Each row has a name. Each piece below is followed by the name of the row it came from, unless a question asks for something else. Each question is about the rows just above it. Some pieces are copies with a little noise. Places in a row count from 1.

[27 -29 -33 -26 -24 -11 14]  Q403
[28 -24 -33 -24 -26 -18 26]  Q390
[-9 38 38 -37 39 -11 -42]  Q812
[27 -28 -32 -24 -24 -12 17]  Q849
[0 30 23 -53 29 -3 -43]  Q691
which: [26 -30 -32 -26 -25 -10 14] | Q403
Where do [27 -29 -33 -26 -24 -11 14] appear? | Q403
The one value in Q849 and Q390: | [-24]

[15 -12 -9 -14 -2 8 1 -7 -3 -8 -3 -3 6 -16 -9 -5 -12 15 27 12 11] = Q476
[10 -12 -9 -14 -2 8 1 -7 -3 -8 -3 -3 6 -16 -9 -5 7 6 25 2 13] = Q600
[15 -12 -9 -14 -2 8 1 -7 -3 -8 -3 -3 6 -16 8 -5 -13 6 25 2 13] = Q227
[12] is at row and place | Q476, 20
Which row holds [15 -12 -9 -14 -2 8 1 -7 -3 -8 -3 -3 6 -16 -9 -5 -12 15 27 12 11]? | Q476

[-26 15 22 -6 12 -9 10 -5 -16 0 -4 25 -3 2 7 -12 9 9 -6 17 -27 -28 10 4 0 23 -12 -37 4 24 10 -3 1 -29 -20 1 10 -8 0 10 -23 -1 -5 10 12 6 10 -1] : Q902
[-28 13 16 -2 10 -5 9 -9 -15 5 -5 26 -1 0 4 -12 -1 13 -6 8 -25 -25 14 4 4 26 -6 -33 10 22 11 -2 3 -23 -17 2 7 -7 8 9 -22 2 -6 8 13 4 4 2] : Q143
[-5 8 13 3 8 -5 5 -11 -12 8 -5 25 -1 0 3 -11 -2 14 -5 7 -22 -20 17 5 7 26 0 -31 12 21 12 -2 4 -15 -14 3 4 -5 11 8 -21 4 -6 7 12 1 3 15] : Q606
[4 25 1 6 22 24 10 10 17 9 -16 -3 -12 15 -5 -1 -28 -23 -1 10 -27 -12 0 -9 -6 9 -6 23 -5 -29 7 10 -26 -37 1 10 12 0 10 0 13 -3 -4 12 3 10 2 -20] : Q165
[-29 13 20 3 10 -11 5 -11 -15 1 -4 23 12 3 3 -12 -1 13 -5 19 -26 -26 16 4 0 19 1 -37 3 21 12 -3 0 -14 -17 0 4 -7 6 8 -22 4 -1 10 11 1 5 -2] : Q63
[-23 13 22 -6 11 -11 11 -5 -16 0 -3 25 -2 3 7 -11 12 8 -5 21 -27 -28 9 4 0 20 -14 -37 1 24 9 -3 0 -30 -20 1 10 -7 -3 12 -23 -4 -4 10 12 8 10 -1] : Q626
[-24 15 12 -4 9 2 12 -6 -13 8 -5 26 1 -3 5 -7 6 12 0 9 -24 -23 9 10 8 26 -9 -37 5 24 6 0 4 -30 -16 1 7 -8 5 10 -23 -1 -3 7 12 7 4 2] : Q287
which: [-26 15 22 -6 12 -9 10 -5 -16 0 -4 25 -3 2 7 -12 9 9 -6 17 -27 -28 10 4 0 23 -12 -37 4 24 10 -3 1 -29 -20 1 10 -8 0 10 -23 -1 -5 10 12 6 10 -1] | Q902
Which row holds these entries in another order? [-1 10 6 12 10 -5 -1 -23 10 0 -8 10 1 -20 -29 1 -3 10 24 4 -37 -12 23 0 4 10 -28 -27 17 -6 9 9 -12 7 2 -3 25 -4 0 -16 -5 10 -9 12 -6 22 15 -26] | Q902
Where do [-6 8 13] appear? | Q143
which: [-26 15 23 -6 12 -9 10 -5 -17 0 -4 25 -3 3 8 -13 9 9 -6 17 -27 -28 10 5 0 23 -12 -37 4 24 10 -3 1 -29 -20 1 10 -7 0 10 -24 -1 -5 10 12 7 10 -1] | Q902
which: [-28 12 22 5 13 -10 5 -9 -13 2 -1 23 13 4 4 -12 -1 14 -5 18 -28 -26 17 5 -1 19 0 -39 3 22 11 -5 -1 -14 -18 0 5 -5 5 8 -24 2 -1 11 11 2 4 -3] | Q63
The row with [-29 13 20 3 10 -11 5 -11 -15 1 -4 23 12 3 3 -12 -1 13 -5 19 -26 -26 16 4 0 19 1 -37 3 21 12 -3 0 -14 -17 0 4 -7 6 8 -22 4 -1 10 11 1 5 -2] is | Q63
Put [4 24 10 -3 1 -29 -20 1 10 -8 0 10 -23 -1 -5 10 12 6 10 -1 -26 15 22 -6 12 -9 10 -5 -16 0 -4 25 -3 2 7 -12 9 9 -6 17 -27 -28 10 4 0 23 -12 -37] back in order: which row is it? | Q902

[-5 2 -3 -2 2 -33 -5 7 -37 1 -14 -18 22 -14]  Q828
[-18 -3 3 22 -14 -33 -14 -2 2 -5 -37 7 -5 1]  Q778
[8 -29 4 0 39 -16 18 -4 16 -13 -5 12 -6 -17]  Q745
[17 -2 -24 -6 -4 8 29 0 -6 -11 1 -4 -5 2]  Q426
Which row holds these entries in another order? [-37 -33 -18 -14 -14 -5 -5 -3 -2 1 2 2 7 22] | Q828
which: [19 -2 -23 -8 -4 6 30 0 -5 -11 2 -3 -6 2] | Q426

[-7 -2 -29 -42 -14 -22 -16 30 8 -2]  Q511
[29 -8 35 20 19 22 -7 -20 -29 -3]  Q699
[-39 15 -13 6 -10 -25 38 13 8 19]  Q169
[17 -15 -22 -38 -7 -9 -40 12 13 -12]  Q857
[-13 22 24 29 3 20 39 -4 -23 9]  Q277
[10 26 17 -11 -6 38 10 19 -37 -10]  Q290
[35 4 -14 -21 -38 -5 -19 0 -27 8]  Q317
[22 15 6 -1 -7 52 -11 -6 1 -30]  Q379
[-5 -28 -19 0 4 -38 -21 -14 35 8]  Q249
[9 17 32 6 7 27 18 7 -46 3]  Q517
[22 12 8 9 -5 52 -9 -13 6 -29]  Q493
[8 35 -14 -21 -38 4 0 -19 -28 -5] is which row reordered? | Q249
Row and place of [-40] in the named rows: | Q857, 7

[-18 25 0 26 26 25 -18 24 25 24 24 -31 -21 24 24 -20 25 25 26 26 25 -30] : Q160
[22 22 1 -31 21 22 22 33 34 22 22 -26 23 22 21 22 34 22 21 22 34 -26] : Q488
[22 16 0 -25 16 17 19 -22 -22 16 17 -25 20 16 16 20 -22 16 16 17 -23 -24] : Q702
[-18 25 0 26 24 25 -18 37 25 24 24 -31 -21 24 24 -20 25 25 26 26 25 -30] : Q38
Which value is in both Q702 and Q488? | [22]
which: [24 22 1 -30 21 22 23 33 35 24 20 -26 24 24 20 23 35 22 23 24 34 -26] | Q488

[47 -6 24 -18 11 -33 1 -36 1 -42 6 -37 -1 -17]  Q901
[2 -7 -4 -3 7 -2 -12 -3 -9 1 -7 13 -4 2]  Q536
[-26 2 -21 0 -7 9 -10 15 -4 8 3 23 4 25]  Q319
[22 16 24 -31 10 0 10 39 -7 -2 22 3 31 -20]  Q224
[-8 -43 9 -45 -5 -7 2 -51 7 -39 20 -21 29 -13]  Q332
[-20 -31 -3 -9 3 0 10 22 10 22 16 24 39 31]  Q153
[-20 -31 -3 -7 3 0 10 22 10 22 16 24 23 22]  Q994
[22 10 22 16 24 39 31 -20 -31 -3 -9 3 0 10] is which row reordered? | Q153
which: [-20 -30 -3 -10 3 -1 11 22 10 21 17 24 42 31] | Q153
Put [31 -20 -31 -3 -9 3 0 10 22 10 22 16 24 39] back in order: which row is it? | Q153
The one value in Q224 and Q332: | [-7]

[2 9 -32 17 -32 -10 -18] -> Q646
[-7 0 6 3 6 12 -23] -> Q43
[6 0 22 12 -26 -36 13] -> Q306
[6 0 22 13 -26 -36 11] -> Q756
[-39 -3 -21 3 -11 -12 19] -> Q627
[1 11 -2 -9 -37 -1 12] -> Q439
[13 32 -29 -8 -1 34 13] -> Q543
[-7 7 17 0 -19 5 -23] -> Q925
[-3 2 -20 19 -18 -6 -5] -> Q639
Put [-29 -8 -1 13 13 32 34] back in order: which row is it? | Q543
Shared by Q439 and Q306: | [12]
Put [13 6 0 22 12 -26 -36] back in order: which row is it? | Q306

